128 stands for zero in the data rows.
Here are some points, each followed by its number:
136 141 129 144 99 154 134 122 116 118 105 161 113 114 152 96 127 178 143 100 146 155 146 106 107 136 190 86 131 170 73 139 193 159 109 99 123 127 128 169 126 127 74 152 153 145 81 76 129 74 100 120 140 85 131 160 142 149 156 162 128 117 158 158 0
118 231 95 138 141 94 103 146 113 75 136 141 141 130 187 161 150 102 153 189 33 154 70 172 190 131 55 108 89 73 153 128 93 52 56 123 40 155 70 128 114 141 108 101 133 167 166 136 115 122 167 42 140 121 138 90 122 91 119 112 118 89 106 127 1
67 178 163 157 169 80 129 153 107 158 156 122 121 131 147 204 135 98 126 226 109 168 103 132 200 176 50 86 116 29 162 177 127 97 7 120 98 115 133 142 121 111 151 128 225 92 148 158 34 105 125 40 142 142 172 87 109 116 194 108 126 128 32 168 2
101 202 144 140 154 103 115 140 131 104 169 141 133 111 178 161 143 104 140 196 48 158 62 171 197 146 82 126 135 73 142 107 80 97 70 114 27 152 89 135 121 131 109 111 153 167 157 135 101 122 154 27 116 116 143 80 105 126 135 116 140 81 50 138 3
124 109 198 159 158 70 161 240 101 107 164 52 147 68 154 129 90 104 126 171 93 134 82 104 79 28 106 138 175 139 185 118 83 204 145 146 105 203 120 107 166 103 120 130 94 113 156 233 150 133 203 51 137 148 137 209 110 138 141 128 112 105 47 148 4
187 111 90 81 123 168 174 156 188 142 107 85 128 85 87 85 157 125 86 119 104 144 201 189 157 137 120 181 132 194 89 97 118 159 192 185 170 143 133 126 114 160 153 107 41 156 117 10 160 171 137 142 150 26 88 134 114 134 101 103 154 109 121 109 5
134 147 125 124 106 127 103 76 131 109 125 161 150 163 136 125 114 107 157 97 139 78 92 96 131 112 136 108 99 89 156 111 82 87 134 109 101 122 82 115 144 147 110 133 118 135 158 181 156 153 115 174 100 190 122 96 134 116 92 130 122 144 201 92 6
122 135 144 158 145 106 132 95 123 133 141 173 141 141 107 134 114 110 153 115 153 101 87 137 117 106 131 111 113 105 145 104 89 118 131 96 101 113 93 130 133 120 88 147 136 135 158 171 145 131 116 144 96 155 135 139 130 152 104 116 116 154 152 127 7
135 138 89 74 52 135 89 113 178 67 137 91 118 163 138 103 136 141 105 107 130 104 150 136 156 110 151 156 109 114 163 146 97 122 163 188 112 162 125 92 110 153 163 93 118 129 113 142 130 154 83 153 125 126 128 104 122 116 144 148 130 109 150 84 8
73 173 166 162 170 79 125 171 103 135 168 135 124 120 180 197 136 101 125 224 89 164 87 136 188 154 57 99 136 47 155 159 129 109 19 107 61 138 117 147 123 105 121 116 215 107 151 165 52 84 142 27 130 128 176 96 109 100 174 118 120 102 18 167 9
141 159 123 159 171 113 133 132 138 108 144 192 138 91 149 142 144 124 147 130 95 129 111 186 161 93 107 121 144 166 98 123 64 120 111 103 93 107 119 135 146 153 74 144 105 149 154 123 149 125 156 118 122 118 163 125 136 118 73 117 123 79 118 105 10
156 135 76 107 69 129 94 116 153 82 124 114 110 135 147 120 130 153 120 90 133 115 157 131 150 159 149 126 101 143 131 157 100 133 148 172 128 132 103 105 111 164 145 109 117 136 108 104 132 138 91 148 134 118 125 119 126 135 144 147 132 130 156 82 11
167 115 97 117 108 135 132 154 139 114 121 117 115 98 134 106 136 157 116 113 121 147 163 147 129 152 146 142 135 182 91 127 133 163 155 152 132 136 108 138 114 141 115 110 99 145 106 51 141 119 120 118 137 69 111 145 125 117 131 139 124 107 124 110 12
121 93 117 148 152 46 159 128 86 183 48 125 90 131 89 164 126 165 86 90 215 102 184 32 94 207 151 95 104 157 35 189 169 162 59 82 255 68 150 114 129 102 173 155 176 2 71 102 112 90 109 250 196 132 142 170 170 77 147 151 87 203 150 111 13
117 102 155 112 92 133 146 199 174 50 176 89 139 98 179 64 136 130 83 176 94 154 124 193 110 0 165 211 212 177 111 30 124 184 194 143 19 239 111 152 107 84 62 58 92 157 136 129 158 87 162 78 100 32 146 167 110 77 99 159 129 31 41 133 14
77 127 132 116 108 108 82 123 127 112 161 114 133 171 128 149 101 120 151 109 163 106 101 96 110 96 141 97 124 88 195 162 135 100 115 136 133 127 166 116 138 104 148 141 166 101 145 231 98 143 109 139 116 228 165 120 144 127 169 144 125 150 149 148 15
114 113 151 118 109 134 97 82 103 109 141 141 153 193 121 97 111 111 157 119 142 84 70 80 79 81 145 138 119 68 188 81 96 92 159 114 88 146 94 115 147 112 112 120 122 139 162 213 150 150 142 159 86 213 112 99 126 115 100 135 123 131 189 121 16
130 79 146 140 123 122 134 163 91 127 130 108 106 107 145 124 130 158 118 146 139 165 136 113 79 152 151 143 161 172 107 113 169 179 148 124 123 142 116 144 108 93 108 100 144 115 111 91 125 84 134 101 121 96 132 166 133 113 159 155 121 125 97 150 17
141 176 37 141 139 63 98 103 169 109 123 169 119 98 146 189 101 118 123 35 152 86 140 137 173 168 128 70 96 163 66 198 76 100 71 113 187 72 109 115 143 168 124 165 121 98 140 126 144 148 115 214 153 173 164 131 162 104 100 119 110 163 174 71 18
146 133 128 122 131 94 118 181 163 71 157 159 140 93 190 155 102 111 134 87 93 119 95 134 144 75 117 139 158 166 143 124 82 133 139 127 61 150 116 111 134 117 81 117 84 151 145 190 171 129 143 117 120 150 166 142 137 122 103 158 123 68 86 99 19
98 162 98 161 152 140 105 90 114 158 146 165 123 92 131 161 103 131 166 103 163 151 125 150 125 163 173 43 136 167 71 157 185 111 80 80 160 77 142 197 138 135 81 184 163 137 148 75 105 115 122 124 117 150 156 157 157 133 144 101 121 178 179 184 20
112 167 180 176 169 115 158 127 121 158 122 204 141 86 153 172 121 131 156 135 141 141 110 145 164 110 115 77 135 134 137 133 131 128 86 102 94 93 88 160 132 132 67 139 174 122 159 146 134 101 100 109 98 123 172 144 137 153 119 132 114 138 110 146 21
102 134 118 151 109 111 103 123 139 98 170 138 131 140 148 162 104 104 151 108 161 116 98 134 129 91 147 99 125 127 148 131 103 118 132 107 107 128 142 137 127 110 106 150 135 132 149 193 123 129 117 122 107 174 166 154 139 156 138 128 129 143 135 137 22
102 134 110 130 137 115 98 127 129 105 163 154 128 139 133 157 98 118 150 91 149 114 88 139 115 108 146 114 136 128 152 152 134 123 131 114 115 122 147 138 131 112 107 153 139 135 148 178 122 135 116 129 103 175 158 155 141 128 140 120 109 129 131 157 23
135 204 0 163 182 0 96 59 187 117 73 188 91 79 149 255 95 112 63 0 204 30 174 129 209 239 116 53 61 189 0 246 0 81 0 80 255 7 68 73 141 197 178 173 136 0 146 131 162 152 114 255 196 193 198 135 202 44 42 100 68 246 184 0 24
194 115 49 66 124 163 147 98 167 191 66 72 113 132 24 105 155 149 100 65 144 111 226 151 160 243 101 149 55 152 128 174 117 122 171 226 255 71 146 83 112 193 250 137 64 121 102 18 130 221 98 204 169 111 56 98 126 174 142 89 160 195 197 96 25
158 38 202 149 173 41 175 255 126 88 153 124 146 78 199 160 103 92 109 126 79 135 82 91 86 31 70 203 210 182 168 68 57 188 169 110 51 180 117 80 130 36 83 74 59 111 140 255 194 98 206 96 133 147 170 172 130 120 99 204 125 44 0 94 26
158 118 174 166 104 141 164 126 97 101 73 210 115 117 177 85 148 191 146 98 134 152 141 75 105 96 173 121 151 176 82 114 145 172 139 86 82 126 83 139 129 139 47 126 159 137 72 130 176 41 93 132 121 64 136 161 118 175 123 184 126 87 132 104 27
113 147 129 69 113 171 119 31 255 114 143 0 127 62 92 51 114 108 52 165 122 122 157 214 189 0 226 211 151 126 123 94 0 209 210 235 132 243 82 75 116 255 179 60 30 113 150 180 91 250 187 126 106 89 133 83 51 185 73 14 194 81 22 176 28
167 67 156 189 113 91 167 120 92 160 152 145 99 113 64 133 102 137 119 117 207 165 173 100 13 159 161 94 141 185 70 167 192 173 85 80 204 60 241 48 137 117 102 161 207 38 51 128 101 49 86 166 254 128 139 177 158 177 146 171 102 226 144 106 29
New points follow, each followed by the numbers of its three nearest points above, looking only along the 5 directions in which the numbered points spread most, nearest first.
163 93 119 117 112 150 153 164 135 137 120 96 116 90 126 113 139 137 105 144 121 158 168 139 127 146 139 151 146 188 85 105 153 169 167 139 138 141 128 147 112 127 115 103 93 143 110 35 140 120 134 108 138 48 115 152 122 115 136 130 133 107 114 124 12 17 5
162 144 133 108 79 143 135 95 134 81 68 204 114 165 153 82 150 189 132 62 138 107 149 70 132 108 160 136 113 138 118 168 127 136 140 126 110 123 109 96 134 170 98 125 160 125 66 153 170 85 59 182 136 100 129 121 120 148 123 172 117 83 171 74 11 23 7
115 197 115 142 154 81 105 135 129 96 154 139 124 113 182 169 141 103 133 176 52 128 72 147 197 171 74 120 120 77 117 122 64 91 59 99 52 143 74 127 127 140 117 116 136 149 149 129 113 123 157 63 133 127 132 74 115 99 118 115 125 96 70 101 1 3 10
112 104 115 96 59 132 84 114 119 108 130 82 107 178 123 134 129 151 119 128 169 113 148 82 122 157 150 126 103 98 176 162 139 124 149 167 149 135 139 101 110 129 182 104 163 97 109 156 97 136 80 147 132 161 136 115 126 123 185 150 126 155 156 115 11 23 7
98 102 124 149 164 74 128 135 103 187 121 114 120 120 101 200 104 103 115 126 192 115 139 82 107 159 125 84 130 142 88 168 155 119 74 82 228 81 170 141 139 92 149 157 159 48 140 139 101 128 142 186 154 179 168 155 158 82 141 111 103 192 141 146 20 13 18
214 69 90 75 196 194 244 175 175 243 70 55 132 58 0 57 171 123 66 124 102 158 248 221 134 176 90 209 128 232 57 83 161 183 210 211 255 108 173 142 116 154 200 128 0 151 114 0 153 207 182 151 174 0 32 149 111 140 91 57 170 148 121 155 5 12 25
194 81 76 101 175 172 166 100 109 229 55 107 91 100 26 178 148 139 95 77 154 129 205 150 140 255 93 156 68 195 101 171 147 147 195 177 255 23 141 93 98 169 250 140 82 119 103 0 142 202 118 197 157 87 74 143 126 196 147 66 142 226 163 122 25 11 5
134 108 178 116 73 149 139 99 104 109 68 164 116 191 135 89 156 187 138 104 171 109 151 40 103 104 157 131 111 108 151 155 155 135 141 120 137 124 140 96 129 135 132 124 184 91 67 192 140 82 61 180 138 134 131 120 124 169 154 174 126 119 168 106 0 23 7
154 67 177 173 115 97 180 134 83 168 105 144 105 126 81 117 133 162 115 131 201 145 175 60 42 141 157 107 142 168 68 151 188 176 99 71 196 92 198 87 135 107 103 149 191 43 53 127 113 47 91 166 213 103 138 168 147 152 145 169 108 186 142 112 29 0 13
196 76 98 75 161 189 234 187 208 192 106 43 144 70 44 38 169 108 55 142 85 152 232 238 140 94 106 219 149 220 73 48 132 187 218 212 218 161 165 142 113 140 166 102 0 165 129 0 162 189 191 133 153 0 57 148 106 127 67 75 175 111 101 146 5 12 28
170 146 150 111 76 146 141 109 140 61 81 211 119 147 180 87 150 181 135 72 116 121 131 84 137 82 165 144 132 153 117 145 114 145 151 120 67 137 102 90 128 165 74 113 144 142 71 156 185 76 66 161 131 82 139 126 116 155 111 185 117 52 148 70 27 23 7
132 151 112 140 127 113 105 147 156 88 160 166 134 93 192 165 101 111 148 88 110 129 103 139 146 96 139 101 150 166 123 134 103 122 122 112 80 128 122 135 137 130 79 134 115 150 149 163 154 120 133 117 112 149 170 145 142 135 111 148 125 101 121 121 10 22 19
139 151 169 171 167 128 163 136 132 149 128 204 142 73 154 162 111 112 151 130 125 151 114 153 156 110 109 92 143 146 125 121 133 132 95 102 83 94 91 160 136 134 55 141 150 138 155 128 147 103 114 106 109 112 157 150 130 148 108 124 115 124 108 136 21 10 23
180 157 154 182 110 140 185 164 64 109 75 189 137 96 140 70 138 200 116 142 98 173 150 118 66 87 128 158 145 141 81 150 212 167 134 122 69 150 142 138 150 99 88 172 145 199 79 65 190 42 88 76 148 20 94 211 134 150 125 216 96 92 149 116 17 27 0
111 206 112 148 167 79 108 121 126 114 149 148 122 116 168 175 136 103 136 168 63 143 74 160 199 189 79 109 115 81 112 132 64 93 51 108 70 120 83 126 124 144 130 119 151 146 154 119 103 130 152 72 129 130 134 79 116 118 125 107 132 105 74 115 1 3 2
78 105 158 140 128 120 108 142 101 147 157 111 135 146 119 146 104 118 151 141 166 131 108 97 92 98 143 93 150 114 164 137 168 121 116 112 142 125 177 152 139 82 126 148 164 103 146 191 96 122 130 112 117 194 161 144 142 123 168 138 125 153 132 184 23 22 15
92 147 114 104 109 106 76 114 147 95 154 137 132 157 145 171 101 118 142 84 148 94 101 113 136 105 134 107 117 102 186 175 112 87 118 144 129 122 150 103 134 127 157 137 153 109 150 230 119 157 105 165 116 224 170 112 144 123 147 139 120 143 147 124 6 15 7
137 94 177 127 113 127 161 115 108 96 69 206 96 165 148 88 159 178 137 84 156 129 119 56 101 94 165 160 148 147 114 120 150 166 173 80 96 115 117 115 119 122 79 129 145 130 75 155 184 66 77 147 108 70 133 162 102 179 118 166 121 68 121 105 27 17 0
166 93 185 145 169 118 167 206 147 85 142 196 155 89 206 139 116 111 128 100 81 112 106 135 125 48 55 174 165 134 188 88 87 146 139 124 19 161 57 116 132 104 57 89 100 142 154 239 196 86 157 115 106 139 147 136 120 140 84 158 121 61 44 90 4 19 26
137 118 87 67 83 138 101 118 153 108 122 84 115 165 94 98 140 150 105 104 143 109 163 125 132 146 142 157 104 111 162 163 135 128 161 197 164 146 149 97 115 148 187 106 123 114 113 113 112 160 91 160 139 129 111 108 125 98 156 132 123 128 155 112 11 8 12
112 139 115 99 97 113 93 121 159 108 146 116 136 158 129 162 110 104 137 91 150 90 120 108 150 104 120 111 106 98 190 163 96 87 131 153 143 119 157 93 135 132 167 138 124 114 144 216 121 174 110 159 127 213 162 108 137 145 144 136 134 143 151 109 6 7 15
85 113 111 142 121 69 93 121 109 155 137 108 121 162 104 180 99 114 132 110 201 94 133 66 109 147 131 67 106 97 139 188 136 105 70 111 213 93 170 123 145 104 162 162 177 52 140 191 83 135 113 182 149 223 166 131 157 101 163 129 108 198 166 135 20 15 23
203 72 90 85 160 189 227 179 177 218 91 50 134 75 30 60 163 112 69 139 105 154 238 204 135 147 102 187 130 212 67 87 158 183 201 203 255 128 175 148 118 148 177 122 17 155 117 0 143 185 175 133 167 0 53 149 108 124 92 69 167 136 125 153 5 12 25
